Each path below is one point turned by a fixed rotation once a step. After each direction that follows a path, write how fast that rotation turns it, in degrees each step (0 if it stays still).
Each turn is a multiple of 5 degrees from 10 to 175, or 0.
Each row of a path follows its step; steps can be skipped.
Path 1:
step 1: [ -1  18  -8   2  -3  -1   7 -26  -3 -11   7  -4 -10 -26  -7  18 -15   4
   4  -2 -16  -8   1  -9 -16 -22  19 -10 -16   9   5  12 -23 -10   4  30
   1   9 -16  42  15   3   5   2  -2   4 -17 -24]
step 2: [ -3 -10  -3  13  -8  17   5  13 -18 -17  -3  37   6  11  -8 -14  10 -19
  13  -6   7  12   0  22 -18 -17 -16  -7   7   6   8  14 -17  15  17  13
  -4   4  17  17  11  -9   6  14   2 -21   4  35]
step 3: [-16   8  19   5 -31  -3  11 -17  31 -25  -7  -3  13  -9 -10  29  -2  10
 -16  -4  -1  11   3   2  11  -6  18   4 -15  -6 -21   1  14   8  -1 -10
  24   1  -7  -3   4 -17  17  18  14   0  -6  30]
step 4: [ -4   0   8   0 -11   0 -14  20   3 -10  -1   2   1 -28   3   7  -3  10
  22  13  19 -12   4  12  -1  26  -2   5   0  38  20 -10 -31   0  -5  26
  23 -13  -6  -1 -23   6  14  17 -10  -7  16  -5]
step 5: [-13   1   1   2  -7  23 -15 -10  11   4  10  -1 -25  17  -7   9  34  -5
   3  18 -17  18   3 -10  -1  -6  15 -21 -22   3 -13  30 -16 -22 -14  16
  -9  -1 -10   0  -8  17   7 -14  -2 -12   5  22]
step 6: [ 16  13   8   1  12  13 -10 -12 -17  -6  -8  -7   9  19  10 -10 -24  10
  34   9  -3  -4  -2  -9  14  -8  14 -16   7  -8  -1  13  14  -2  14  13
  29   4  22  -2  -3 -12  12  34  16 -14  18  10]
step 7: [ -8 -10  -1  -2   5  16  -2  -1  25  -1 -13   2   0   4 -16  13   8   6
   0   1  16   1  24  12  18 -26   1  24 -11  11   8 -31  26 -14  21  15
  -9   2 -14  22 -17  24   0   0  12   8  22  10]
step 8: [ 20 -29  -6  13 -27  -7 -27   4   8   4  12  -3   0  -1   6 -17 -16 -10
 -19 -10  -7  13   1   0  -2  20   7   6   2 -18   7  -1  -1 -30 -16  -4
  16 -10  10   0 -15   9  -4  16 -20 -19  32  13]
step 9: [ -8 -22   7  -6 -12 -12  -2   6  -7  10 -12   0 -17  14 -15  20   4   3
  21 -17 -10  -6  -1 -21  27  10   5 -17 -14  -6  -3   0  10 -23  24  24
  24   4 -21 -18  21  13  -2 -12   2  -1  -7 -26]
step 10: [ 19 -12   1  -6  21   5   8  16  -4  18  13  15  22  27   1   0   3 -10
  -1  19   7  -7  -2 -28 -19 -30  -7  -2 -26 -16  16 -21 -14   9 -14  13
  18   0  10   8   2   0   1   2  -2   0  31  -7]
step 11: [-10   1 -26  22  17   6  -9   8  20 -21  -2   5   6 -16 -12 -12   6   6
  -4 -17 -19 -15  -8 -12  10 -10 -15  -5   1 -20 -30 -17  30 -13   3 -15
   9  -6   0  16  11   4  18 -20   0 -24   7   2]
[  3   2  -5  -5   2  -6   3  -2  -6  -2   3  -7  -5   3  -3   7   1  -6
   8   6   2   1   3  -1  -7   1  -2 -12   1  -3  -2   4  -2  -1  -3   5
   2   7  -1   0   1   4  -2  -3  -5   1   1  -1] -> 85
[ 2  3  1 -1  5 -8 -1  0 -5  1 -1  8  2 -3 -4  5  0  2 -3  6  5 -2  6 -4
 -2 -4  8  8  1  7 -7 -4  1  1 -2  2  4  1  0  3 -7 -3 -2 -1 -1  3  5 -7] -> 115
[-1  7 -3 -5 -4  3 -5 -7  0 10 -6  3  4 -4  3  2  5 -6 -4  0  4 -3 -3  1
 -1  3 -5 -1  1 -6  0  7  1  3  9 -3  0 -2  0  0 -2 -1  6  0 -6  7  4 -4] -> 0
Path 2:
step 0: [  0  10  -2  -3   8  -5   2  13  -1  19  -7   0   4  28  10   7   6  13
  -5   4  -4  27  -6 -33  21   8  -8 -18  20   9  -8  13 -15 -19  -8 -11
  14  20   6 -15   8  -1 -15  -9  16 -11  18  -6]
step 1: [ -9   5   1 -12   4   5   2  -7   4  18  -5  -4 -17  19  29   3   4 -15
  -5   7 -17  17  -2  13   2  16  19 -14  10  20 -15  11  -3   7 -12  -5
  10   2  -6  19   6  -7  21  14  17  11 -34  15]
step 2: [ -5  14  10  16 -13 -11  15   8  11 -26   0  -3  -9   2   3   5  -2  -6
 -12  12 -18   2   8   9 -16 -21 -16   0  21 -15 -11  16 -12   6 -16 -40
   9  -2   8   6   6 -11  19  12 -20  13  -1   7]
step 3: [-15  -7  -3  -1 -14 -24  27  19  18  -2 -16 -14   6  -3  -9   2   0   9
  15   5  15  12  -7  27   4 -12  35  12   9  -9  13   6   0  12 -13 -17
   2 -18   8  -7   1  11   0  -8  20 -10  10  -6]
step 4: [-16 -27 -13  -2 -23   5  12  20   7   6  -1  -1 -14  13  -9 -11  13  16
   1  12   6  -4  15  -1 -12 -10  18  14  -7   9  -2   5   2 -24  35  -9
  -8   7 -23  -3 -11   4   3   5  -9 -14 -10  20]
step 5: [-24 -22  -2   6 -15  -3 -10  -5  13  -2  -4  18  20  -2   4 -13  12  13
  12 -18   1  13  15   3  -5   3 -22   3  13   8  22  -6  -2 -27 -15  10
  -2  18 -19 -10  -2 -19  25  -6   0  14   8  -5]
step 6: [ 22  -5  -9  12  13 -22 -14  10 -18 -15 -13  -6   1  -9  14 -25   6  -7
  22   8 -10   9   2 -11  12  -2   0  -3  19 -16  16   2  -1  -7   0  10
  -3  23  -5  -3  13   9  17 -21  17 -14 -28   7]
step 8: [-18   9 -12  14  13  -4  31   6 -11  -4  -4   7   7  -3  10  15 -11  18
   8  20   4  21 -15 -24   6 -16 -19  -1   5  -8  -7 -35   2   5  -2  -7
 -13 -16   0  16 -16 -20   0   5  10   6  -1   1]
step 9: [ -5  -4 -18  -2   3   9   6  14   3  19  -5  15 -16   3  24  23 -22  -1
  22  -1   9  -4 -17 -16 -13  -1  16  15   7  21   3  -3   2 -12 -17 -19
 -16  -4  15  -8  31   3 -11 -10  -6   0 -17  -2]
step 10: [ -5 -20   3   6  15   4 -16  -7   5  26   1 -20 -13  25   1  -9 -13  20
 -11   9  -6  -5   4 -11 -15  -2  -2  -5  34  23   0  11   4   7   1 -23
  -7  12  15  -9  -2 -15  13  10   0 -14  18  -1]
step 11: [ -8  -9  -2 -21  -5 -14  17 -30  12  -4  -9 -10   4  -1  13   9  19 -11
 -11   4   6  11   8   1 -15  -8  -3  15  28  16  -1  11 -11  33   0  10
   3   2   4 -13  -8 -10  21  -3   7   2 -29 -12]
[ 5 -3 -4 -5  0  1  6 -5  3  2  1  2 -8 -1 -1  3  4  3  3 -3 -7  2  3  0
 -6  1 -1 -6 -3 -1 -2 -1 -7  4 -1  4 -9 -1 -9  3 -4 -5  3 10  0 -2  4  1] -> 115
[-6  0 -2  1 -6  5  4  2 -3  2 -1  7  2  1  7  2  1  8  3  0  2  5 -3 -5
  6  4  2 -2 -6  7 -6  2  3 -9  4  1  1 -5 -7 -4 -1  1 -7  5 -1  2  1 -4] -> 85
[  0   1  -1  -1   1  -2   1  -4  -5   4  -4   2  -5   4  -2  -5   6  -2
  -6  -5  -7  -2  -5   5  10  -1   3   6   0   3  -2   2   5  -6  -1  -2
  -9   1   7   1  -2   1  -1   2   4 -11   3   3] -> 115
[ -1  -1  -4 -11   3   4   4  -4  -6   0   3  -7   1  -1   1   8   0  -5
  -3   1   1   0  -2  -1  -3  -2  -2  -6  10   7  -6   2   1  -2   0  -5
  -1   2   3   3   3   8  -1   2   3   6   5  -3] -> 35
[ 3 11  2  7 -7  3  2 -1 -3 -8 -2 -3 -1 -1 -6 -1  1 -4  1  5  1  3 -5 -1
  1 -1  5 -2  3  0  6 -3  0  1 -6 -2 -4 -9 -1  3 -6  6 -1  8 -1  3 -4  0] -> 70
Path 3:
step 0: [ -9 -39  -2  16 -24  10   3  -4 -14  -6   3 -22   8 -10  15   8   4 -18
   0 -18  28  -5  -8  18  15  -4   2  -1 -13  -5 -16  13  24  -9  10 -12
 -16  20 -12  25  10  -2   9 -12  19 -15  29  11]
step 1: [-14  14  -3  25  -8   4  -8  -9 -19  -5   0   9  -2  -7 -20   8  -3 -23
 -14  19 -10 -29  -4   2  26  -5   7  -9   3  12   9  32 -22   0 -13   5
  23 -15 -15  -7  35 -25  -9 -11   7 -17  -2 -12]
step 2: [ 17 -17  -6  13 -28   1  13 -13 -10   3  25   2   3  17   4  -4  15  -7
   4  -2  -3 -10 -13  11  15 -23 -20  -3 -27  12  -3 -12  39   2  32  -9
  11  12   3  20   2 -16  15  -6  21   2   6 -22]
step 3: [ -9 -40  -8  44 -15 -13  -9  11 -21 -22  -7  -4  -6   3 -12  14  -5 -26
  -2   4  -1 -10  -3  -2  13  11  20   2  26  13  -6  14  -6  -4  -9  -3
  -4 -21 -18  27   9  -3 -20  -4   9   0   3   1]
step 4: [ -3  26  -3  19 -33   7  -2   5 -19   4  -3  -3  15  26   4   7   6 -10
 -10  18   8 -11 -30 -10  -3 -20  -7  -8  -3  -2  16   0  14  23  24  16
  14   1  -3   3  25 -21  27   1  -4 -16 -14 -21]
step 5: [ 15 -31  -7  25  -3  -9  12   2   7  -5   4 -31 -14  19 -21   4  -2  -5
   3  21 -17 -14  14  -7   2 -13 -19 -12  15  16  -8  -2  29   0  -8   0
  -8  -4  -7  34 -12 -29 -22   4  17  13  -5  -2]
step 6: [  4   9 -25  30 -31 -13  -1  26 -20 -17 -15   5  13  -3  12 -18  -8  -1
  -2  16   4  -4 -23  -2 -17  13   5  -6   9  -3   7  11  -1   6  20  -5
 -12 -11   3  31  39   4   9  13 -21   5  -3   2]
step 7: [-16   3   5  23 -11  -6   8   1  24   9  -2 -33 -13  33   1  13   5   2
  -3   9  17 -14  15  -2 -13 -26 -20 -26   0  -6   2   9  21   6 -10  34
 -14  17 -18   4  18 -19 -11   1   2 -16  -3  -2]
step 8: [ 15  19 -21  13 -16  -9  13   4 -11   2  -6 -21  11 -26 -18  -6 -10  -1
   1   6 -33 -23   6  10   0   4 -16  -1  -4   4   1   6  11  -1  -4 -31
 -17  -1  -4  29  25 -24  -2  19 -20  22   6  13]
step 9: [-16   2  -7  37 -24 -21   6   4  23 -14  12  22  -4  18  21 -17   8  20
   6  11  16  -3   1  10  -8  12  -3 -11 -10   2   8  14   7  -8   9  16
 -15  31 -20   2  30   0 -17   8   9  -7  19  -4]
step 10: [ -9  15   4  25 -12 -11  -5   6  -5   8  -3 -37  -4  -3 -27  23  -1 -12
  12 -39 -12 -16  10  30  13 -23  -8  12  -9  -3   1   2  14   8 -12  -3
 -12  -3 -12  -1  30  -7  -3   8 -26  -8   6   6]
[ 0 -7 14  1  2  5  5  4  1  6 -2  1 -3  2  4 -2 -8 -5  6  1  2  2  3  5
  1 -3 -2  0  4  3  4  3  6 -4 -5 -7  2 -4 -6 -1  0  0 -3  5 -1 -1 -1  0] -> 155
[  4   2   0  -4   7   0   0  -6  -6   1   6   1  -9  -2  -5  -3  -6  -4
  -2   5  -4  -2   3   0  -3   0   1  -5  -4  -3   3   1   2   7   4  -1
   2   6  -4  -2  -6 -12   1   3  -5   1   0  -1] -> 115
[-1 -1 -1  4  9  0  4 -9  5 -4  3  4  0  1  1  2  2 -2 -3  6  5 -2  8 -7
 -1 -4  5  2  3 11  1 -3 -4 -1 -3  6 -5 -3 -3  0  2  0 -7  2  2 -1  2 -1] -> 175
[  6   1   3   2  -3   3   5  -2 -10   2   5   7   0  -6  -2   6   1   4
   1 -12   0   1  -4   3   4   5   0  -2  -4   2   6  -3   0  -1  -3   5
  -3  -3  -1  -2   0  -4  -7  -1   7  -7   2   1] -> 35
[  8   2  -5   0  -3   5  -3   5   0   4  -3   4   3  -2   1  -5   2   0
   1   5  -7   0   8  -4   3   0 -10   2  -6   9   1  -3   0  -5  -3  -2
   0   4   2   1  -5  -2  -4  -2   3   6   0  -9] -> 115
[  3   5   6   8  -2   4 -10  -1   1   3  -1   3  -3   1  -7 -12   0  -1
  -1  -1   6   0  -5  -3  -3  -5   5   2   1  -3   3   3  -5  -2  -3   2
  -2   7   1  -4   4   2  -2  -1   2  -3  -6  -2] -> 130
